One turning vector, and how many ticks it has turned
The counts run from 0 to 238.
[-28  10   8  -5 -41  16  -6   5 -54  32   2  -8  19  32  51  37 -40 -28
 -19 -48  21   0 -16  -7   7 -18  47 -15 -31  55 -21 -35  20  26  31  32
 -13]  183
[ 14  47  -4 -12 -50  18 -41 -14 -40  31 -27 -23  11   9 -10  16 -56 -18
 -56 -45  22   1 -34  -9  11 -21 -21 -21 -35 -15  -3 -52 -13   9  38  13
 -36]  200
[ 45 -29 -24   2 -36 -13 -26   1  18  -1  34  -9  31 -13  -8 -34  -8  47
 -48 -64  -6   8 -33 -42  -1 -42 -15  -6 -55  29  18 -13  -5 -19  21 -18
 -27]  1
[ 47  -2 -31 -31 -53  32  17  -2  35  -1  -9   1  22  52  40 -11 -20  32
 -44 -24 -47   6 -12  -4  -5 -19 -30  10   0 -25  32  38 -22 -54  -1  17
  -2]  105
[ 13 -45  36 -39 -37 -38  11 -31  34 -22  23  17  21   0 -13 -10  -1  46
 -58 -33  40   6 -14 -17 -21 -19  35 -38  -2 -34   7 -20 -25  25  26  -6
  43]  13
[ 10 -24   4  46 -70  17 -26  -2 -24  25  -5 -56  24  33 -12   1 -56 -11
  -8 -35 -13 -19   8  -7  -7 -21   4  27 -61  40   9  21 -31  33  15  38
  -1]  71
[ -6 -72  35  15 -27  22  38 -15  34 -19  50   5  37  17  28 -10 -11  54
  -6 -33  19   7  19  -9 -22   2  42 -22 -42  23   0  46 -22   4  20   7
 -17]  33
[ 25  71 -26 -22 -61   8   9 -11 -28  25  16  -3  21  38  20 -12 -14  37
 -50 -18  24  37 -12   3  -8 -42 -32 -37  -1 -42   5 -26  -6  27  15 -29
 -19]  219
[ -7 -66  55   1 -39  15  33 -23  39 -23  37  13  29  24  48  -1  -7  54
 -12 -31  46   1  14   4  -8   4  31 -25 -38  -2 -14  35 -30   3  30   8
 -13]  32
[  2 -38  -4 -17 -38 -41  34   4  36   6  11   2 -34  30  -5 -51 -14  13
 -54 -22   3 -15 -43 -21 -33  30  33 -37  29  -8 -27   1 -43  56  22 -17
  15]  135
[-42  -9 -25   5  18  57  13   5 -11  22  51 -14   8  29   8   6 -47   1
 -11 -27  -8  23 -19 -21  -9  31  32 -51  18  20 -12  15 -17  10  48  -4
 -80]  41
[-49 -62  21   6 -11  47 -26  -5 -20  -1  53  -5  39  36  13  36 -12  35
 -14 -51  34  23 -26   6  36  -5  22 -32 -15  16  17  -2 -38 -13  33  13
 -41]  38
[ 16  67 -34 -24 -50  21   2   0 -29  24   7 -16  10  54  10 -17 -17  18
 -65 -22  -6  35  -8 -12   6 -23 -31 -29  -1 -44   4  -4 -20  19  10 -23
 -30]  218
[ -5 -39 -19 -13 -29  -6 -30  -8  12 -27  62  -5  24  27  -4 -21  13  53
 -61 -54  35  42   5  -8  23 -30  11 -37 -14 -16  47  13  -7  -8  16 -18
  -3]  19
[ 34  14  -4 -10 -57   1  22 -21  17  -2  -5 -41  41  10 -33 -21 -51   0
 -66 -22 -45   4  25 -39 -37 -18   6  -1 -26 -32  24  51 -20   5  -2  23
  20]  210
[  3 -13  17  -2 -34  36  10  -3 -12  27  51  12  77  35   1   3   6  54
 -27 -45 -15  40 -50 -24   5 -49 -17  -9  -2   2  12  -7 -35 -12  -8   9
 -33]  233
[ 49   2  36 -15 -68  12  38 -34  32   0   5  17  49  32  31 -10  -9  63
 -30 -19  15  10   1   3 -31 -32 -17  -6 -31 -32   1  10 -32  14  -4   3
  10]  226
[ 17 -47 -38 -47 -16  14 -25  19  50   3   2  12  29  17 -32 -21 -12  39
 -43 -67  -8  16 -47 -12 -11  19 -16 -24   7   1  41   0 -22 -43  10   8
   1]  124
[ 39 -23   1 -25 -58   8  50 -15  22  17   1  -1  21  51  39   5 -16  22
 -46 -12 -67  -9 -16 -23 -31 -39  16  16  10   0  19  33 -27  -7 -19  34
  32]  103
[ 21 -21  16 -48 -25 -31   7 -18  42 -17  -2  27   6   6 -16 -13  -9  50
 -62 -28  45   6 -10  -8 -31   2  27 -54   4 -55   9 -25 -20  22  37 -11
  36]  12
[ 33  -5 -24   9 -55  21 -38 -11  -9  -4  11 -40  39 -18  12  19 -62  -7
 -23 -57   5  -6   9  -8 -14 -45 -13  -9 -64  33  26   5   7 -23  32  18
 -16]  195
[-27 -45   0  27 -56  13 -10 -20   3  -2  37 -33   5  31  54   3 -36 -14
 -40 -40   4 -23  15  -2   9 -17  25  11 -46  44   9  37  32 -17  20  38
 -38]  177
[ 17  61 -15 -38 -49  19  53 -10  16  40 -26  11  14  60  27  -6 -26  18
 -43   3 -35  24   2 -20 -47  -3  12 -15  33 -36   5  -9  16  23  14  11
   1]  98
[ 37  -5 -11   6 -45  -2  20 -29  22  19   5 -36  10  15 -16  21 -65  16
 -19  26 -37  -5  20  -8 -64 -49  25  -1   4  -7  35   7 -12  28  34  29
  28]  84
[ 25  28 -19 -38 -37  33   5   8  -1  39  -9  29   8  46  38 -12  -2  29
 -41 -37  -4  10 -76 -10   7 -11 -35 -14   3  -4  -9 -48 -15  -9  13 -13
 -45]  112
[-53 -49  18  21  -3  46  -5  -4 -31   9  69  -8  37  22  12  25 -13  23
 -12 -42  12  24 -28 -13  23 -11  26 -28 -11  33   3   4 -24  -2  35  11
 -62]  39
[-26 -41  18   6 -25  19  39 -30  28   8  26 -14 -29  18  19   2 -70 -24
 -24   0  13 -40 -21   2 -43  31  34 -40  18  18 -32  26 -28  34  43  37
 -34]  47
[  1 -21  -7  -5  -2   4  50 -19  12  16  41  15 -25  50  25  -9 -14  45
 -23  -3  28  16   3  -7 -32  16  70 -47  10   7 -16  19 -37  74  18 -11
  -7]  28
[-67 -16   9 -16 -58  33 -37  13 -14   5   4 -24  40  21   9   3 -45 -36
 -24 -70  29  12  -3  14  23  28 -10 -21 -15   9   4   5   9 -14  37  32
 -33]  56
[ -5  29  -6  17 -50  22 -39  12 -47  41 -12 -28  44  25 -17  33 -36  16
   6 -29  23  31  14  -2 -19 -34   4   0 -32  18  25 -57  10  45  44  20
   3]  76
[-20 -40  31  -1 -44 -13   2   3  -7 -15  40  -8 -16  24  36  14  -7  44
   6   0  37   1 -19  -5  -2 -15  36 -34   8 -19 -15 -43 -36  50  78 -38
 -13]  151
[ 36 -58  25 -14 -39  -7  35  -3  61   6  17  22  49 -10  -4 -27 -20  39
 -25 -44 -35  -6 -44 -37 -50 -10   5   2 -12  29  -4   7 -24 -11   5   2
   5]  121
[-54   8 -35  -3 -34  22  -1  27 -37  34  30 -41  23  19   8  17 -62 -40
  -1 -43  -5  25  14 -10 -32  17  35 -36  14  43   2   4  17  33  27  16
  -3]  59
[ 16  12 -29  33 -54  16   3 -24   2  37  20 -38  26  42 -28 -12 -30  22
 -47  -7 -41  19   5 -23 -20 -57 -14  29 -19  16  44  13  32  -1   6  34
 -33]  90
[ -5 -35 -11 -10 -38 -50  32   7  21  19  33   2 -27  15  -6 -39  -8  17
 -36 -21   8  -9 -49 -22 -36   1  38 -36  38  17 -23 -22 -27  67  17 -19
  19]  134
[ 41 -13 -28 -30 -55  32  -7  -3  31   3   5  11  35  43  41  -7  -6  48
 -38 -42 -18  18 -20   5   1 -31 -42   5 -11 -14  42  15  -3 -54   0   2
  -6]  106
[-16 -68 -22 -14 -22   3 -28  29  24  -5   1  -9  -7  64 -30 -39  14  40
 -42 -62  -4  16  -9 -19  20  42  41 -13 -10  -6  27  19 -42  15  18  -5
  18]  142
